A single turn carries every row of the set below to another of its rows. Some are shown first; where does it send the rows asked next?
vasu: [7,7,0,2,0,-2,6,-2,3,12,25,-15,-9,-19,2,-5,-7,-2,1,-10,-5,-14,15,-5,14,-2,4,1,10,-4,-1,-11,-15,-8,4,10,5,6,-16,1,1,14,-8,-8,-9,0,-10,12,-11,-2,-5,-14,4,-14,-7,-2,-9,-4,8,-29,-2]
pesa: [8,15,-5,-5,-5,-19,-2,5,2,-8,-2,15,4,12,0,14,-6,-12,-5,-6,8,5,2,15,12,3,-20,-2,-11,12,10,6,-9,8,2,0,-10,5,9,-6,0,-14,5,3,-2,12,-20,-10,-15,16,9,9,8,7,0,15,-2,0,12,12,-7]
Kesam: [4,2,-4,-2,0,-16,0,-3,-4,-12,-7,13,-18,2,13,11,10,5,-2,5,-3,2,6,-10,5,-16,12,0,-1,-12,-4,5,6,6,3,-2,1,-1,-18,-8,0,0,1,14,8,-9,-19,2,15,7,8,-14,1,-7,-13,-10,-18,8,-9,15,-14]
Foze: [10,-2,9,1,1,5,4,16,-10,0,-15,2,11,2,8,10,11,-14,-3,-2,0,1,12,-17,3,-7,-15,13,-8,-2,6,6,-20,-16,0,-8,16,-6,12,-15,-20,9,-3,9,-7,23,-3,3,-6,-10,-14,-8,20,5,-10,8,2,12,-7,4,9]
viki: [11,-3,-6,2,-5,-3,3,7,-3,19,15,-2,-20,16,-1,-22,4,7,14,0,3,-1,4,2,-13,0,-4,-4,-5,6,-3,6,2,4,9,-27,4,-6,-6,-13,1,1,-18,-3,-4,5,-8,-1,15,22,-10,-3,12,7,0,1,7,15,10,-23,-2]
butig: [31,2,-2,7,-3,-2,5,1,3,8,-12,6,3,-29,-2,-16,2,-13,-6,2,-3,1,2,1,-10,3,6,-19,4,-15,0,1,0,-6,3,-1,5,-7,-15,2,2,-1,9,0,-3,-13,-2,-2,-6,-18,-19,1,4,0,-2,1,0,-12,5,-12,3]
luv: [-17,-6,-14,10,-25,12,1,1,-20,-8,1,13,-1,-10,8,0,-5,-3,-3,1,7,-3,-18,-1,-16,21,-5,-2,-15,0,9,11,-2,9,9,11,9,-4,-11,10,-2,-5,8,6,-1,7,-11,-11,-4,-1,8,-15,-10,17,7,8,-4,4,13,3,4]
toveg: [-14,-2,-3,1,0,13,14,-10,9,17,4,-8,-14,0,-10,28,-4,5,-1,-15,7,-10,14,4,-16,9,-2,6,-1,5,18,-9,-3,-2,7,10,-2,0,-16,6,4,8,-3,0,-8,14,10,-10,-9,-9,-2,21,4,-6,4,-8,-6,9,11,-1,12]
Kat: [-7,-5,-4,-5,-6,-18,5,-12,-16,8,5,5,7,0,-6,6,4,-1,-5,18,19,1,-1,-1,-14,5,15,-6,-13,-21,4,-1,3,17,10,-8,10,15,-17,-1,-3,2,5,-1,5,3,6,-15,-7,2,3,15,-15,13,0,5,9,15,7,9,8]
Fip: [-4,-16,19,9,7,6,-4,12,-10,21,4,1,10,-4,5,-7,6,-4,3,6,3,2,10,-9,15,7,-12,2,-16,-12,2,14,21,-14,-4,-6,6,-3,1,-1,-5,7,-1,-8,2,23,9,-7,-2,-6,-8,-9,21,-12,14,-19,-16,0,-4,-1,-6]
Gana: [-18,-6,10,-8,4,-9,-3,-1,3,3,-12,1,0,5,-7,-12,19,10,-9,-6,10,9,0,-5,3,1,-8,3,-1,-12,16,6,-1,-20,17,-7,18,-3,14,-13,-13,10,-1,-9,-12,9,6,-4,14,-11,-18,9,6,-1,4,-10,0,28,-12,7,9]
gib: [1,0,-12,16,-14,7,-2,13,3,-4,-3,8,7,7,1,-9,18,1,-13,-1,4,13,5,3,-3,21,23,-5,15,18,-15,2,2,7,15,12,4,6,1,-2,10,16,3,4,-5,-4,-4,6,6,-4,2,-16,3,5,-8,-22,17,8,2,-7,-1]
puvo: [-20,2,-2,2,-1,2,7,3,-3,7,5,0,-7,21,0,-37,12,-2,-1,-7,3,-1,-4,-6,-4,1,5,9,-8,-5,-6,9,8,2,9,31,1,-5,-11,-5,-12,1,-3,-12,-4,-10,4,-9,4,-6,-23,4,2,-3,0,3,5,11,-13,13,4]
sak: [-6,6,-5,6,-2,-3,5,13,1,-4,-6,13,0,9,12,1,-11,6,-4,-2,5,-4,-9,3,5,1,-2,-12,0,-4,10,-7,-13,-3,-5,9,-11,15,-21,5,-20,0,-2,2,-1,4,5,8,4,-32,-8,-18,-1,15,-6,-12,1,9,3,26,7]
pulon: [-6,-1,5,-7,11,-17,3,-1,-12,23,19,4,8,2,1,9,23,2,13,6,19,13,-1,2,-19,16,-5,12,4,0,2,4,7,10,-3,12,7,-10,-2,-9,-19,-2,1,5,1,-6,-8,-15,-3,-2,-6,-8,6,6,3,6,3,6,15,7,-20]
zise: [-1,22,-2,-1,1,3,-4,15,-4,9,15,8,-5,12,1,9,-12,21,-5,-2,7,-3,-2,5,9,8,-10,6,1,-6,2,10,-11,-11,-3,-11,9,5,-21,-12,-3,0,-15,0,1,0,-2,-4,-21,-14,23,-6,-3,-19,7,-9,-6,5,20,0,2]
Lag: [12,15,4,6,4,2,3,-9,8,15,-14,6,5,13,-6,7,1,-6,7,9,5,-7,9,-3,23,10,-4,-13,13,12,-4,-7,-5,-2,5,-21,2,-13,-20,4,-4,-7,6,-14,-12,-10,-1,2,6,-10,-5,-10,16,3,-7,-3,-23,11,-11,-2,-14]
rego: [3,17,-1,10,-14,12,13,11,10,12,-6,1,12,-7,16,-4,11,5,-1,-1,7,-11,8,2,14,6,4,-16,5,27,-15,-13,-4,2,-1,0,-5,-12,-12,-3,2,10,-2,5,-5,-1,-3,6,16,-7,7,-6,19,10,-6,-16,-6,7,-1,5,-2]
leva: [-27,-3,-1,3,1,0,10,-9,5,4,10,-4,11,1,-7,27,1,-12,5,-11,-3,3,3,2,-24,2,6,19,3,18,-5,4,2,1,3,13,11,-6,5,-3,-9,-2,15,-3,-12,19,-4,-9,-3,2,1,-2,6,11,0,2,-8,3,20,4,-7]
pegin: [14,-2,-6,-22,5,-25,-2,13,-3,26,11,-9,-14,-3,5,8,11,4,1,7,13,-14,3,-4,-14,20,-7,-13,-7,-1,3,0,6,8,5,9,6,-5,18,-5,-18,4,-13,1,-10,9,-5,-6,5,-6,0,1,2,-5,-1,-2,-7,21,9,-6,-4]
siro: [-7,-15,4,14,-19,-4,14,10,23,2,7,15,1,5,-5,-6,14,-14,-8,-12,1,7,9,3,9,-3,-3,7,1,-8,-3,1,-11,-5,11,17,-19,-6,2,-4,17,10,0,1,-16,9,7,-11,-4,2,-19,-13,-1,-6,17,6,4,9,6,7,3]
Dape: [-5,14,9,1,-1,4,-5,25,-14,-7,3,-2,-1,-2,-12,17,-15,-17,-6,6,11,12,6,-7,7,-6,-13,0,8,-12,-4,15,2,-5,-8,-9,-16,0,-10,-14,-11,-2,-11,-3,-1,16,-27,-15,-3,-5,-13,-6,2,1,-15,7,3,6,10,4,6]
sur: [6,-9,-1,1,-4,-6,3,-3,10,-7,-4,-5,-7,13,-4,4,-7,-13,-22,-4,26,1,-1,-4,4,4,-19,-2,3,-8,3,7,-6,12,7,-4,7,13,12,-17,-7,8,-8,-3,-8,20,-4,-12,8,17,-9,7,7,9,-15,0,6,31,13,-9,8]
dadu: [-2,12,-4,-4,-8,11,9,-4,-10,9,0,-6,-10,-3,-4,-13,-6,4,6,-4,3,-17,-7,-12,-2,1,4,-10,10,5,-8,-1,-14,-9,9,2,10,9,2,15,4,-11,12,-10,-10,13,6,-19,-9,-2,16,-16,6,-7,11,11,-4,11,23,-13,7]
zunuf: [2,2,4,5,-8,-15,-4,6,-1,4,8,-9,-7,-10,-18,21,-4,-19,2,15,10,-11,1,-17,8,2,-21,2,-14,4,10,-3,2,4,9,-8,1,3,11,-1,10,11,1,-6,-5,9,2,-7,-1,-10,3,19,-8,14,6,12,9,19,14,10,-8]
vun: [-18,-7,2,-6,8,-7,16,-15,-3,5,4,8,7,4,-14,5,2,2,-1,-10,-9,-11,-8,8,7,-1,4,-10,-6,11,10,9,-8,-2,1,-21,8,12,4,-9,6,29,-15,12,5,-7,2,9,11,1,-2,5,5,4,7,1,3,11,-14,-5,-14]
lig: [21,-7,13,10,6,-2,2,9,9,9,-4,1,12,-3,8,-2,-6,-3,-2,-10,-7,-1,-8,2,12,11,9,-6,-27,-7,-17,11,-4,-4,7,-5,27,-10,5,-3,-11,-1,-3,1,1,0,-5,1,-11,-6,0,-15,14,10,3,0,-12,8,11,-13,9]
mezos: [8,-1,5,-1,-8,-12,0,17,-6,-1,18,3,-15,-5,10,-3,-6,6,5,-3,1,-5,0,-19,1,-2,16,2,-7,3,19,-6,-4,-16,7,-12,-12,-2,-9,2,10,28,8,-6,3,-10,2,1,5,1,6,-14,9,-4,-4,-8,2,26,-3,4,-21]
Gumod: [8,2,-23,10,-23,-20,15,-7,19,6,11,1,12,-9,1,-2,-1,-6,-5,1,-5,-4,18,-3,8,-4,3,-11,0,-8,-11,17,-9,-5,8,17,0,-1,-8,-3,6,14,-11,-6,-5,1,4,14,-8,-17,-10,15,4,-5,1,-11,-5,9,2,9,-2]
duro: [6,-7,7,13,-4,6,13,-13,-6,6,-5,16,-22,-2,-11,3,13,-10,-4,-7,-14,-8,2,-14,-1,11,-11,2,2,1,4,13,0,9,-6,-7,4,0,10,-13,12,10,0,14,-6,0,-19,-3,15,-3,5,-18,11,11,-13,17,-1,4,-13,6,-11]
Lor: [-8,7,19,2,-5,-4,17,0,-19,-14,-1,-17,9,11,-16,18,12,-11,3,5,3,0,9,-15,2,15,-12,5,18,0,-10,3,-11,-1,10,12,13,-1,16,9,20,4,13,6,-5,5,-7,-2,-3,-5,1,2,5,-8,-1,-2,-6,-4,-6,-8,-3]
tosa: [-9,8,0,16,-9,11,20,0,9,3,29,8,1,-1,6,-18,-9,6,4,-3,-2,-7,-4,10,-5,-14,9,-6,15,-6,-1,4,-5,8,9,28,7,-10,13,-2,9,-4,-3,-15,-15,-3,-5,5,-2,0,-6,-5,3,-4,-6,-7,-12,2,-2,1,-4]
fepez: [14,-3,0,13,-8,2,4,4,-7,2,8,5,-1,12,0,-2,-27,5,2,-5,-4,0,7,0,-8,8,1,-1,3,2,5,-2,-9,-6,12,6,1,1,20,4,6,3,23,5,-7,-15,-6,2,-7,2,17,-4,7,4,-3,-1,3,28,-30,8,4]
Kob: [3,0,10,-3,-6,-9,13,8,-27,7,5,-7,10,20,-1,5,12,9,5,0,15,-3,4,6,-1,-8,-11,7,-11,7,-9,14,-16,6,3,-1,4,-14,-4,-13,16,-9,-6,7,8,-1,-7,5,10,20,-9,-3,0,0,3,-10,-13,-7,7,-6,-15]
vigig: [13,6,-16,-16,-7,-5,5,20,11,-5,-7,1,-12,1,2,10,-7,-11,3,6,12,-9,-3,11,-18,5,-1,-5,-9,-1,17,4,5,-6,7,13,-1,-7,21,10,-6,-4,-18,-2,-7,19,-19,-8,-14,-6,-10,-16,4,13,-6,-2,1,7,-3,-8,-3]
nabuv: [-8,5,13,-6,-2,-11,11,-1,6,-14,4,-1,-7,7,-8,4,7,4,-9,3,4,-2,-12,-2,-2,20,6,0,13,5,-5,-16,-14,-5,-6,-2,2,24,-4,4,7,21,8,6,-5,6,18,0,-15,-19,3,0,11,-1,2,-11,8,13,-1,8,20]
pibam: [2,-16,0,4,-7,-5,6,23,-10,5,25,8,2,17,1,13,8,7,-7,7,-1,-19,-4,6,9,-6,-11,2,-3,-2,-9,9,-8,1,-1,-14,2,-9,1,-1,9,9,14,-2,5,20,-6,-6,15,-13,-19,6,-14,-1,3,-8,0,14,-20,2,14]
Kaz: [-10,-13,12,-5,-2,1,-10,1,9,1,5,12,14,15,0,0,3,-12,3,-1,4,18,11,5,-2,10,-5,4,-2,-12,-11,8,4,5,-4,9,-1,0,-7,-16,-4,2,11,-10,0,14,6,6,6,4,-14,-1,3,-35,6,12,-11,16,-14,-2,4]
kor: [8,8,-11,-10,-6,6,7,0,2,5,-2,9,-10,11,-12,25,-9,7,7,0,13,8,4,17,-12,9,6,1,-6,-6,17,1,-5,2,8,14,-6,-10,-23,16,-7,3,-21,-1,4,1,-8,0,-24,-12,-18,0,6,-3,-6,6,5,6,-5,5,12]
vemo: [-10,-10,-12,-4,7,10,-4,-6,-23,1,-9,-2,6,9,-8,-7,-8,-8,-4,0,-4,-6,0,3,1,-8,-7,0,-7,1,-2,-5,-3,-5,5,2,-9,5,-3,17,-7,8,7,23,-3,-18,-5,-3,2,4,-12,2,-4,-1,8,-12,1,-5,-25,14,-9]
Lir: [26,7,2,7,13,-3,-4,4,-5,5,5,1,-3,-7,4,20,10,-4,-9,2,1,4,16,8,6,-9,-2,2,11,-2,4,1,-11,-9,0,-8,12,8,-9,-17,-10,-4,-10,14,10,-7,2,6,-19,5,-13,-22,12,-8,-1,-9,-9,-7,1,-6,11]
Teses: [-2,-28,-11,8,-2,-5,3,15,-9,0,7,9,9,11,-9,0,16,6,0,8,18,-1,6,-1,6,16,-3,-4,15,-9,-11,13,-11,-4,14,13,5,6,-10,10,9,15,15,-1,2,2,-9,-3,14,-10,-12,-5,-16,-5,-21,-7,12,16,-14,-9,-5]
vedaf: [-20,1,-3,10,-7,-1,5,3,-4,6,0,3,-6,-10,-3,13,-18,7,11,-2,2,0,-2,-1,-3,11,-2,-25,-4,11,2,3,6,-6,9,10,3,-6,-5,-1,2,3,-21,-3,1,16,-2,-13,1,1,36,2,0,-3,10,-1,-2,18,2,-22,-3]
nivu: [5,6,-16,19,-2,7,0,8,10,4,-3,3,-9,12,7,-7,-19,-7,17,3,-9,4,9,-6,-1,4,-12,-17,13,-16,10,5,6,-3,17,-5,4,1,-3,3,-20,-9,-7,-5,-8,8,-17,1,19,-13,-2,-11,1,16,-13,-1,2,21,-1,-4,-5]
Dugur: [-4,11,-7,-8,-7,2,-17,-6,-11,12,-1,3,-12,1,-3,9,0,-3,4,-1,11,11,-4,0,2,13,0,-17,-2,0,-3,-3,-8,4,-12,-8,-28,-1,-11,6,-5,-2,-18,-1,5,5,6,-18,-14,19,6,2,11,-16,-7,4,5,-2,8,-6,-15]
Kulis: [-16,11,-8,2,-20,-1,9,-13,-16,-10,-8,-13,19,-8,7,-3,-2,-2,24,16,7,-1,-5,6,-5,-8,3,-5,4,-3,-8,2,-7,13,12,14,9,-3,3,-6,1,-21,-3,-13,12,-6,-3,-8,6,-14,-1,-1,3,5,9,3,9,9,1,-2,1]
zavi: [10,6,0,5,2,-4,1,7,0,7,6,9,-6,39,-3,4,7,-17,-6,5,-14,-11,-3,0,12,3,0,14,-3,6,-1,-1,3,4,1,-34,3,-5,-4,-6,2,-3,9,-11,-5,9,-5,-10,-8,-14,-14,-7,4,6,8,0,-5,6,-14,-11,-1]
tam: [1,-7,-4,4,-18,-14,7,-10,-26,2,-4,1,5,6,1,-10,6,3,-1,8,14,-7,-4,1,11,9,-15,7,-9,2,16,-1,1,18,16,12,1,-2,-8,-15,-3,14,-20,-3,-9,-1,11,-5,9,-5,-12,6,4,3,9,-7,22,8,20,6,5]

sak turns into nabuv
sur turns into Dape
Where do these go?
vun turns into duro
lig turns into butig
vedaf turns into luv
rego turns into gib
vasu turns into tosa
pulon turns into pegin

